Rows are one point carried round by a steady rotation, each followed by how many steps it has turned.
The counts run from 0 to 133.
13.3  6.0  -41.7  -21.8  -22.0  2.5  -3.2  -3.6  10.8  -11.1 -> 36
38.2  13.8  -8.8  0.3  3.5  21.8  -2.7  -3.1  -15.9  -17.1 -> 40
-43.9  -4.6  -9.0  5.2  -10.2  -19.2  6.6  13.0  10.4  9.3 -> 116
-23.6  0.2  -40.3  -7.8  -20.5  -14.0  5.7  -5.9  1.3  -19.0 -> 12
-5.3  36.7  -1.0  -1.1  24.5  -16.9  7.4  9.2  22.9  17.2 -> 105
3.6  -6.0  39.5  -29.3  11.3  14.0  0.1  -13.4  -1.3  15.0 -> 67
-5.4  30.4  -6.6  -2.9  16.8  -36.9  -9.1  7.5  -16.0  9.6 -> 129
7.6  12.8  -6.6  -12.0  3.9  7.7  8.6  1.6  45.1  13.4 -> 81
-12.4  10.7  5.2  27.7  5.1  24.8  10.2  12.9  28.6  -3.1 -> 100
-10.2  5.0  30.9  28.4  18.0  -10.3  10.7  10.2  -23.1  14.1 -> 110
-9.0  35.9  -3.3  -5.7  22.6  -32.9  -10.5  6.3  -4.5  1.5 -> 128
0.2  -25.9  3.5  -10.4  -22.6  41.4  0.7  -4.3  4.3  -13.8 -> 54
-34.9  -1.6  32.5  18.8  7.5  -0.6  4.5  7.3  -16.1  1.3 -> 112
-7.7  -17.1  -14.1  28.3  -15.3  -2.4  19.1  19.1  17.1  26.9 -> 96
41.8  16.1  -22.8  -3.2  -8.2  18.1  -6.3  1.9  -14.9  -9.8 -> 39
-5.4  12.5  -21.9  42.0  -1.8  4.6  2.0  17.7  2.8  -9.8 -> 121
-16.1  -6.5  9.0  22.0  -3.2  -13.6  5.5  -10.2  -43.0  -14.0 -> 6
8.6  28.3  -6.8  2.0  7.4  13.7  -6.4  -13.7  -12.8  -38.7 -> 19
46.8  7.9  14.9  -1.3  8.5  22.3  3.3  -0.3  -2.7  13.2 -> 63
10.4  -32.9  0.0  -1.7  -27.6  26.6  4.2  1.0  -19.1  1.9 -> 52
29.1  16.7  4.3  7.5  17.9  -0.9  8.5  6.1  14.4  30.8 -> 84
14.3  2.1  -19.3  -29.2  -13.0  19.1  -0.4  -2.7  32.7  4.6 -> 58
-38.7  -3.5  -17.1  10.9  -13.8  -20.3  7.0  14.8  12.8  10.3 -> 117
7.9  -30.2  0.9  16.9  -21.9  18.3  15.3  9.9  7.8  25.2 -> 74
-45.3  -5.0  28.1  8.6  5.1  -6.0  9.3  4.3  -7.3  0.8 -> 113
-1.8  27.5  -1.3  -30.3  9.0  -14.9  -5.6  -18.9  -17.7  -19.3 -> 22
47.6  13.4  0.4  -2.2  5.8  16.7  2.3  -1.1  -2.0  12.4 -> 62
-23.2  0.1  -29.0  22.8  -13.6  -17.4  6.5  19.9  7.6  11.6 -> 118
-35.7  -9.5  7.1  7.0  -12.6  -4.1  1.6  -9.7  -27.3  -21.5 -> 8
-0.3  -16.2  8.6  11.1  -9.9  39.7  7.6  4.5  26.4  0.0 -> 77
2.2  9.4  17.5  26.8  21.1  -12.1  11.3  12.2  -17.2  22.4 -> 109
-1.0  -8.9  -7.6  -25.8  -19.4  32.8  -2.3  -6.5  28.6  -6.3 -> 56
2.7  13.3  -5.4  11.9  6.0  -36.2  6.2  -7.8  -37.6  1.7 -> 3
-7.9  -8.4  -6.9  42.2  -4.9  19.7  17.9  15.7  15.7  10.0 -> 98
-17.9  -17.1  -2.1  -11.6  -28.9  19.8  -1.5  -13.2  -18.4  -24.4 -> 31
11.6  -2.4  41.3  -21.5  16.0  23.7  -0.1  -12.0  -4.9  10.1 -> 66
-18.3  -10.2  -18.5  -25.7  -25.7  17.5  -1.0  -8.5  -0.9  -27.8 -> 33
8.3  -3.0  -15.4  -29.0  -16.1  22.9  -3.9  -6.4  33.1  -3.4 -> 57
26.0  16.1  14.2  -15.0  7.1  21.8  -7.4  -10.5  -13.9  -20.8 -> 42
26.4  12.1  -40.2  -14.1  -18.5  7.3  -6.0  3.5  2.5  -8.8 -> 37
-0.3  -12.8  25.3  -38.4  -2.9  -4.5  4.9  -8.9  6.1  25.4 -> 69
-1.9  -18.6  17.0  -33.0  -6.3  -7.3  4.9  -5.9  7.0  33.0 -> 70
7.1  12.8  -6.6  -29.8  3.5  -29.1  -4.6  -12.5  -28.8  -5.1 -> 24
-30.9  -13.0  25.2  -9.4  3.2  -9.2  11.3  -0.3  16.0  25.8 -> 92
10.2  24.2  5.1  18.7  23.0  -24.1  8.0  10.8  -2.4  30.1 -> 107
8.8  12.6  -45.5  19.5  -16.4  -6.6  1.5  1.5  -8.5  -16.2 -> 15
19.4  14.7  20.4  -28.7  10.5  22.1  -9.6  -16.7  -14.9  -18.9 -> 43
4.4  -19.3  5.5  15.9  -13.8  36.5  10.5  3.5  15.8  7.7 -> 76
-12.9  25.4  6.8  9.8  17.7  13.4  4.6  7.4  37.0  -4.7 -> 102
13.1  4.8  36.9  13.7  18.4  8.8  14.4  4.5  -6.4  22.5 -> 87
3.0  10.6  0.0  -11.2  4.1  22.8  7.9  1.1  47.2  6.2 -> 80
16.0  23.4  -24.7  23.4  -1.3  10.4  0.0  -1.2  -13.4  -30.2 -> 17
-10.8  -5.2  -26.9  -32.1  -26.0  6.9  -3.5  -5.7  8.8  -19.1 -> 34
-7.8  34.4  2.2  -1.8  21.0  -7.8  8.2  7.8  34.2  9.0 -> 104
26.3  10.1  25.4  14.9  19.9  6.3  14.9  3.5  -5.2  29.9 -> 86
8.4  -33.2  -3.0  -1.6  -24.6  5.2  16.0  7.3  1.9  35.4 -> 73
-8.9  24.1  -10.9  37.5  2.4  12.3  -4.3  14.5  5.8  -16.6 -> 122
2.8  -0.7  45.5  9.7  22.4  11.6  12.5  2.6  -6.9  20.9 -> 88
-19.0  39.0  1.2  -3.6  23.0  -20.2  -11.4  2.6  2.7  -5.9 -> 127
-18.1  39.5  3.5  13.3  23.4  4.1  -9.2  2.7  9.4  -21.5 -> 125
-2.7  11.5  -0.2  14.3  7.8  -31.5  -5.7  9.9  -36.6  11.2 -> 131
-19.6  -8.0  43.2  -5.7  10.9  3.4  12.4  -4.4  1.3  19.2 -> 90
3.6  32.1  -1.6  4.2  23.8  -24.6  9.3  10.7  12.6  24.2 -> 106
-1.6  -16.6  -1.0  -17.4  -18.0  36.4  -1.5  -8.1  18.1  -12.2 -> 55
-25.7  4.3  34.4  24.8  16.3  -1.9  10.6  6.6  -24.5  12.1 -> 111
-11.4  7.7  -23.3  41.1  -8.6  -2.6  3.6  22.0  2.6  1.1 -> 120
5.6  2.7  -34.6  -26.7  -22.2  2.0  -3.5  -4.5  9.1  -11.6 -> 35
-8.3  -13.2  -11.6  31.9  -12.7  7.3  17.5  16.2  14.2  18.5 -> 97
37.4  8.8  -17.1  -16.1  -3.0  14.4  1.9  3.0  18.4  15.4 -> 60
11.1  -21.3  -2.4  -21.8  -20.0  -7.5  4.5  -2.6  -25.3  20.3 -> 49
-17.4  39.7  0.6  -1.0  21.9  -9.4  -11.7  1.4  7.7  -14.7 -> 126
-16.6  4.0  -28.9  32.5  -12.4  -8.7  6.6  16.4  6.0  8.7 -> 119
0.4  -27.9  8.8  -24.7  -15.2  -7.2  10.8  -0.4  3.1  38.1 -> 71
-6.4  33.7  -7.1  -5.2  21.1  -32.8  2.9  -11.9  -3.9  -8.7 -> 0
-15.3  -0.3  7.9  20.8  -1.0  -16.1  -7.0  8.3  -43.1  -3.1 -> 133
-40.0  -10.2  -2.2  -5.2  -12.7  -7.2  3.5  -7.8  -14.0  -26.9 -> 9
10.3  5.6  -5.2  -24.3  -5.3  -27.8  0.1  -10.1  -37.2  3.1 -> 25
0.7  32.3  4.5  -24.5  14.0  -6.4  -7.8  -13.0  -10.3  -28.5 -> 21
-5.7  0.7  11.0  18.6  2.3  -19.5  5.5  -7.6  -42.2  -7.0 -> 5
0.8  9.0  -45.9  11.1  -19.1  -12.8  3.9  0.7  0.2  -15.3 -> 14
-3.3  -13.7  36.3  -35.7  6.7  5.2  3.1  -12.9  2.8  17.0 -> 68
-10.2  29.4  -6.3  34.3  9.9  12.7  -6.9  13.4  4.5  -22.6 -> 123
13.9  -33.5  0.2  -6.0  -28.4  16.4  3.3  1.1  -23.2  10.0 -> 51
37.1  12.6  -31.7  -5.4  -13.7  12.6  -0.5  1.7  -9.3  -9.2 -> 38
-27.3  -11.3  36.3  -11.7  6.4  -2.3  12.7  1.4  10.5  21.8 -> 91
-8.8  -5.5  46.3  4.0  16.6  10.1  9.9  -3.3  -3.2  17.3 -> 89
8.4  -29.6  0.6  19.7  -19.8  35.8  11.5  8.0  9.4  15.9 -> 75
32.7  16.8  2.0  -5.0  2.6  27.0  -4.2  -4.0  -20.0  -18.5 -> 41
15.5  17.5  -31.9  22.1  -12.4  7.2  2.2  2.9  -12.4  -24.4 -> 16
3.4  -15.8  -6.8  -2.8  -23.5  -3.5  1.9  -4.6  -48.0  -6.2 -> 28
-31.7  -5.2  -24.5  -7.2  -22.8  -13.7  3.3  -7.0  0.5  -22.4 -> 11
-12.2  4.7  -46.2  -0.1  -20.1  -15.0  4.4  -1.2  -0.4  -17.2 -> 13
25.5  17.9  0.3  -4.1  13.8  1.5  9.3  9.1  26.7  28.2 -> 83
-15.1  33.8  -3.7  19.1  18.7  8.2  -5.1  5.7  7.4  -21.9 -> 124
11.3  -0.3  13.2  -49.0  -2.5  -10.0  -6.0  -9.3  -13.3  7.1 -> 46
-8.8  3.7  -0.3  38.0  -1.4  22.7  13.2  12.4  22.8  1.2 -> 99
-39.5  -7.0  -14.6  -8.6  -15.2  -8.6  2.8  -9.1  -3.8  -23.2 -> 10
12.7  6.1  18.2  -45.7  5.4  1.2  -7.2  -11.2  -15.4  -1.3 -> 45
11.0  12.4  23.1  -37.8  9.5  13.0  -11.5  -16.7  -17.5  -11.3 -> 44
5.2  -30.6  3.8  -9.0  -15.5  -4.5  14.2  5.4  2.8  37.1 -> 72
-2.7  -5.9  7.1  2.6  -4.7  36.2  2.4  0.9  39.5  -2.6 -> 78
